One turning vector, and how many ticks it has turned
The counts run from 0 to 477.
[  7  19  -8 -16  -2 -16  20  13  -9  -1  13  -2   6 -10  -3   4   4 -10
 -25  17   2   7   2 -10  -7   4  -9   9   6   9   0   2  -1  -5 -11  -2
   9  -1  18  -6   3  -6   6  14 -31  -7 -18   2 -18   1   3   3  -5 -21
  -6  -5   8  16  -8  -5  -9   2   0 -11 -13   1   7  -1  12  -5   1  -9]	336
[ -5  -7 -11 -11  -5  -9  12 -11   0   2   7   3  10   2  19 -13   3  -7
 -21 -10  -3   1 -18  -6 -10  -9  -7  -2  19   3   1  14  -2 -17 -19   2
  -4   1   9   0   2  11   0   8 -12  -2 -13 -21 -31  -9  11  -2  -4 -25
 -11  16 -15   7  -2  -7 -12  -7   2  -2   4   7  -8   2   1  12   1 -10]	115
[  4  -1  -3 -20   2  -9   7 -11   5 -10   8   4  -2  -2  10 -10  -4 -20
 -14   8   7   3 -14  -5 -14  16 -14   5  11 -10  -2  12  -4  -9 -20   1
   3   2  20   3  -1  10  -6   0  -1   0  -8   4 -39  -6  11   7   7 -15
  -6  17 -13  22  -5 -10  -6  -7  -1  -3 -10   2  -5   5  -9  -1   7  -8]	54
[ -8   4 -10  -9   3  13  13   2  -8  -2  12   5  20   6  12 -11  11 -11
 -16   1   5   4 -15  -2 -16  12  -5  15  18  11   0  14  -1  11  -6   1
  -2  16  13 -16  10   5 -11   8 -14  -9 -15  -4 -33 -10   4   0  -4 -12
   2  24   1   2  -1  -3  -4   3   4  -2 -18  -1   0   9   0   5   3  10]	308
[ -3   0  -7  -9 -10 -19   5   0   4 -15   8  10   4 -14   5   7 -10 -27
  -5   5   8  -5 -20   7  -1  10 -16   8  26   1  -9   7  -4 -13 -16 -13
  -5  -3  15   8  -4  -1   1   7 -10  -3 -13  -4 -33  -2   9  10  -1  -6
  -2   3  -3  16  -8  -6   4 -11   1 -22  -2   7   0   0   0  -2  15 -11]	192
[  0  10  -2 -23  -5 -13  16  -4   5 -11  16   6   4 -12   3  -4  -1 -17
 -17  17   0   2   3   1 -15   1 -13   7  15  -1   3  16   1  -5 -24   2
   7  -2  16  -1   5   7  -7   3 -12   6 -16   5 -33  -1   7   2   3 -21
 -10   5 -10  22   7  -1  -7  -9  -3  -9 -22  -8  -6   1  -3  -1  -1   3]	418
[-17  11  -9  -7   3  -2  16   2 -16  -1  -3  -7  17  -4   3  14   4  -5
 -16   6  -3  -8   3  -9 -21 -11 -24   1  12  12 -15  -2   4  -5  -8  -1
  -7   7  18 -14  11   8  -3   6 -16  -7  -2 -17 -27  -2  16   5 -17 -14
  -5   0   0  10   8  -8 -15   2  -7   2  -1   6  20   8   0  -2  -1   7]	103
[ -4   2  -3 -25 -14 -20   7   6   0  10  18  -1   5  -5   2  -7   3  -1
 -12   3 -15  -1 -23  -4  -7   7 -18  11  20   7   4  20   5  -9 -18  -2
  -7   2  19  14   4  -1   4   5 -10  -8  -1  -9 -19  -6   7  14  10 -16
  -4  13   0  22   7  -1  -4 -16  -2  -6 -11   9  -2   2   4  11   7  -5]	422
[ -6   9  -6  -2   7   5  13   1   2   2   2  -5  14  -1  -4  -7  -3 -19
 -15   7  14   4   0  -4 -27   4 -12   1   4  10 -13   2   1  -6   6   1
  -8  16  19  -8  13  12 -13   4 -11  -1 -18   7 -26 -17  14   2  -3 -18
  -8   2   1   5  13  -4 -19  11 -14  11 -16   4  11  14 -10  -1   1   4]	160
[-12   1 -10 -11  -8  -1  10   3  -9 -13  11   2  22   1  17   9   6 -12
  -6   0  -2  -7 -11   5  -8   5 -19   9  28  11  -5  11  -3   0 -13 -11
  -5   8  11 -11   2   0  -4  13 -17 -18  -3 -13 -29  -2   4  13 -16  -8
   9  13  -1   2  -4  -4   3 -12  -2 -14  -1   8  11   2   6   4  11  -1]	249
[ -4   0  -4 -13   4  -8   7  14  -5  19   9 -15   7   4  -3  -6   3  -6
 -27  11  10   6 -15 -14 -13   5 -11   7   5  13  -3  -4   0 -17   6   0
  -5   5  29  -7   8  -3  -4   5 -21   0 -16   3  -8 -15   5   0  10 -15
 -16  -4   9  18  -3 -11 -15  18   2   9   2   8  16  12   3   1  -3   0]	94
[ -4  10   0  -4   6 -16  15  -5 -27   6  -3   1   9 -20   8  20 -13 -24
 -14  -7   6 -11 -11   1   7   0 -14   4  17  -6  -8  13  11  -1  -8 -10
  -1   3   7  -9  -8  -3   1  10 -13  -6 -11 -13 -25  -8  15   2 -10  -7
 -11  -1  -3  19  -5  -3  -6  -8   2 -10  -1  -4   6   4  -1  -1  -2 -20]	130
[-11  -4   2  -7  -9 -13  12   9   3   5   9  -9  16   1   1  15 -10 -13
 -14   7   5  -2  -4   7  -9   1 -23  -1  20  23 -10   5   2 -25   2  -9
 -13   4  11   3   2  -6  -7   6 -19 -11 -10   3  -8  -9   6  10  -5 -19
  -8 -18   3   4   8   2 -13   4 -17  -3   3  12  20   7   2   8   7  -7]	464
[ -6   3   2 -16   6   1  15  -9 -10  12   5  -8   8  -8   0  -7  -7 -16
 -27   2   7  -5   1  -4 -13 -11 -13  -7  -6  -7   4   7   5 -10  -7   0
   4   0  11 -10   3  17 -10   5 -19   5  -4  -3 -29 -18  12   3   2 -21
 -19 -11  -9  18  -1 -11 -19   4  -5  13  -6  -4   5   3  -8 -11 -14  -4]	348
[-10   3 -14 -12  -2 -11  18   6 -13  11   8  -2  10   0   8   2  11   6
 -25   4  -7   3 -14 -14 -15   0 -10  15  21  14  -5   9   5  -5 -15   9
  -1   4  21 -10   6  -7  -1   6 -17  -3 -16 -17 -20   1   6  -6  -2 -19
 -12  11   1  13   3  -4 -16   3   7   1  -1  -3   1   5   7  12  -3   5]	172
[ -4  -5 -11 -20 -12 -18   5   2   2  -2  11   0   4   3  13   3   4  -1
 -11   3  -9  -1 -18  -8 -13  10 -22   6  25   9  -5   9  -4 -20 -24  -3
  -4  -1  21   8  -1  -4   2   4  -8 -10  -4 -10 -25   2   7  10  -1 -20
  -2  12  -6  17  -2  -8  -8 -10  -4  -5   7  13   4   2   4  13  10  -9]	112
[-12  -3   6 -16   9   9   9  -1 -22  15  13  -5   9  -1   4  -3   1 -16
 -21   4   6  -6 -21  -2  -1  13 -19  13   7  -6   6  16   7   6  -1  -3
   0   8  16  -7   1   5 -12   2  -9  -7   3  -2 -28 -17   6   8   9  -2
  -8   8   0  26  -7  -8  -6   1  11  11 -12  -6  13   8  -9  -7  -3   2]	431
[ -5   4   1  -1   5   7  15  -1 -18  13   7  -7  20  -6   5   9 -14 -25
 -11  -9  14  -9 -10   7  -3  15  -8   3   8   0  -6  17   3  -3   9 -15
  -8  18   5 -11  -2   2  -6  12 -14 -20 -10   3 -23 -21   4  12  -9 -14
  -2   0   5  -1  -1  -1  -7  -4 -10   4  -6   8  12   7  -7   5   1 -19]	75
[  0  -2   5   0   8  -2   9  -2   3  -1   2  -3  12  -1   6   1  -7 -35
 -23   9  28  11 -12   3   0   6 -12   1  16  10  -1   2   0 -13  11  -9
  -7   6  11  -6   4   5 -12   9 -16  -2 -19  10 -14 -20  11  -1   0 -12
  -9  -1  -1  11 -17  -8  -5  15   1  -6  -4   7  13  14  -3  -4  10  -7]	324
[-10  -3   3 -15 -11 -14   2   5   1  10  23   2  19  -6  11 -10  -6 -20
  -3  -9   6 -11 -21  15   1   5  -3  11  28  10   7  22  -1  -4 -13 -15
  -4   7   7  -3   3  -8  -6  10 -15   3 -21  -5 -19 -16   0   4   5 -11
  -8   3   1   8   8   4   6 -13   0 -16 -10   3  -9   2   7   8  -2  -3]	4
[-10   2  -2 -19  -3  -6   7  -2 -20   9  17  -2  15 -10  15  -6   1  -9
 -11 -14  -5 -19 -15  -1   1  -9  -9   7  12  -6   8  16   1   4 -20 -13
   5   3   8 -13   1   2   2  13 -19   0  -3 -19 -31 -12   3   7  -5 -11
  -5   7  -2  15  -5  -9   3 -16   8  -5  -5   2  -3  -1   4  -4 -10  -8]	61
[ -6   3   0 -16   8  -2  14  -6 -15  15   6  -9   5  -8   1  -7  -4 -12
 -27  -5   4  -7  -3  -9 -10 -14 -13  -7  -9  -6   0   5   6 -12  -7  -1
   3   0  13 -11   1  11  -2   5 -20   2  -3  -8 -27 -16  11   2  -1 -23
 -19 -10  -6  17   0 -12 -19   2  -4  14  -1   1   6   4  -3  -9 -14 -10]	347
[ -5   6  -8   2   5  -6  15   4 -22  -1   5   8   7 -14   4  17 -13 -23
  -4  -4  12 -12 -13   3 -10  17  -3  17  15  -6 -17  12   0   0 -10  -7
   0  10  14 -13  -9  -9  -5   8  -8  -5 -26  -1 -35  -5   4   6  -9  -9
  -7   1   1   7   3  -1 -11  -4   3  -7  -5  -7  -1   1  -4   3  -1 -12]	442
[-18   4   3 -17   1  -2  18   5 -25  18   9  -7  15  -9  -2  14  -1  -4
 -16   2  -8 -15  -1   0 -10  -4 -22   9  10   4  -5  14  12   1  -9   2
  -1   8  16 -12   1  -1 -11   5 -15  -5  -2  -9 -23  -6   7   6  -2 -13
 -14  -8   2  18  14  -2 -16  -2  -1  11  -8 -11  12   3  -6   0 -12   6]	293
[ -5  -2   7   1   3   0  11  -5 -10  14   8  -5  19  -5   7   6 -19 -32
  -8 -13  16  -9 -14  12   0  10  -9  -1  12   2  -6  19   4  -6   8 -17
 -11  16   1  -7  -4   1  -9  12 -13 -15 -13   1 -20 -24   6  10  -4 -14
  -4  -2   1   1   2   1  -5  -4 -11   1  -5   8   8   7  -7   4   2 -20]	74
[ -8 -17   7 -17  -5  -7   2  -6  11   8  11  -3  12  11  15  -9   1 -14
 -24   9  10   6 -18   4  -4   4 -16   1  25  13   8  13   0 -17  -6  -1
  -4   2  13   2   5   4 -17   3 -10   3 -12   4 -13 -16   4  -6  13 -18
 -15   5 -10  18  -8  -5  -7   6   1  -1   0   2   4  12  -1   8   4   3]	177
[-12  -2   7  -6  -7 -16   5   9  12   2  10  -6  14  -3  -4   6 -11 -24
 -14  12  13  -2  -6  10  -6  -5 -17  -1  20  21  -7  -1   3 -23   4  -7
 -10   0  15   1   8  -4 -16   6 -21   5 -21   8  -7 -10   5   4   2 -14
 -17 -21   2  10   6  -1 -10   9 -13  -7   1   6  13   9   3   0   0   0]	462
[-18 -12   5 -11  -6   3   3   2  11   1  10 -10  19   9   5  -2  -8 -15
 -14   3   7  -8  -3   9 -16  -9 -24  -8  10  12  -4   1  -2 -22   1  -9
 -11   3  11  -2  10  13 -19   5 -15  -4  -4   1 -21 -17   6  10  -6 -19
  -8 -14  -4   2   5  -8 -14   3 -16   7   4  11  15   7  -2  -2   0   3]	99
[ -7  -6  -2 -15   2 -10  -2  -1  -9  10   4  -9  13   3  18  11  -8  -8
   3  -5   3 -12 -13  -3 -16  15 -17   3  25   5  -8  13  -3  -8 -13 -14
  -9  17  23  -9   2  -5  -4   4   0  -8  -9   0 -26 -14   8  10  -2 -14
  -4  14  -6  12  10  -6  -2 -14  -9   0   5  11  10  11  -4  13  -2 -12]	302
[ -6   9   1 -11  -4 -17  14  -7  -4   7   7   1  14 -13  10   4 -12 -18
  -4  -8  -3  -9   2   6 -13  -7  -9  -3  25   4  -5  21   7  -4 -21  -6
  -5  10   9  -4   3   6  -4   4  -6   1 -16  -5 -26 -10  14   4  -5 -21
 -10   2 -10   8  22   5  -8 -17 -19  -7 -13   1  -4   3  -5   9  -5  -7]	358
[  7  10   0  -7   3  -5  13   1  -2   2   8   5   5 -10  -3  -3  -8 -32
 -14   7  15   7 -20   5  -3  27 -10  11  11  -1  -4  17   2  -3   4  -6
  -6  11  11   5  -2   2  -2   6 -12 -15 -15  12 -24 -14   8  14   6 -10
   1  11   3  14  -7   0  -5  -1  -5  -6 -20   7   4   7  -7   0  16 -16]	135
[  1  11  -9  -9   1 -17   4  10   0   7   3  -4  -2 -17 -11  -2 -14 -20
  -5   7  10  -3 -13  -9 -20  13 -12   6   4  -2 -17   0  -1 -18  -4  -4
  -7   8  30   6   5   0   1   1  -5   2 -17  11 -27 -13  13  12   6 -12
 -11  -4   3  20  13  -8 -13   1 -10   1  -7  10   7   8  -6  -4   4  -9]	217
[ -6   3   3 -16  -7   4   6  11   3   3  23  -3  11  -5  -9 -21   1 -24
 -23   4   9  -2 -23   8   5   6 -12   8  -2   3  11  10  -1  -6   7  -9
  -5   2   8   5   5   8  -7  11 -29  -9  -2   4 -20 -22   2  17   8  -9
  -2  -4  10  14 -11  -5  -2   3   3  -3 -19   8   6   1   2 -14   7  -2]	204
[ -4   3  -5  -7   2  -4  12  13  -7  21  11 -10  10   1  -6  -7   4  -6
 -30  10   9   9 -15 -11 -12   6  -6  10   6  17  -5   2   2 -12   9   5
  -5   7  22  -7   7  -3  -5   7 -23  -3 -20   1  -7 -13   5  -4   8 -18
 -14  -2   8  12  -1  -8 -19  18   2   8  -3   5  11  12   3   6  -1  -1]	93
[ -2  12   2 -11  -3  -9  10   6   6 -14  10   2   6 -20 -12   0 -12 -34
 -13  16  14  -2  -3  12  -5   1 -18   3   5   2  -6  -1   0 -11  -2  -8
  -1  -2  12   5   4   8 -10   9 -20   2 -11  11 -25  -8  10  14  -3  -7
  -6 -16   1  15   0  -3  -6   0  -7 -13 -15   3   8   1  -2 -18   7  -2]	271
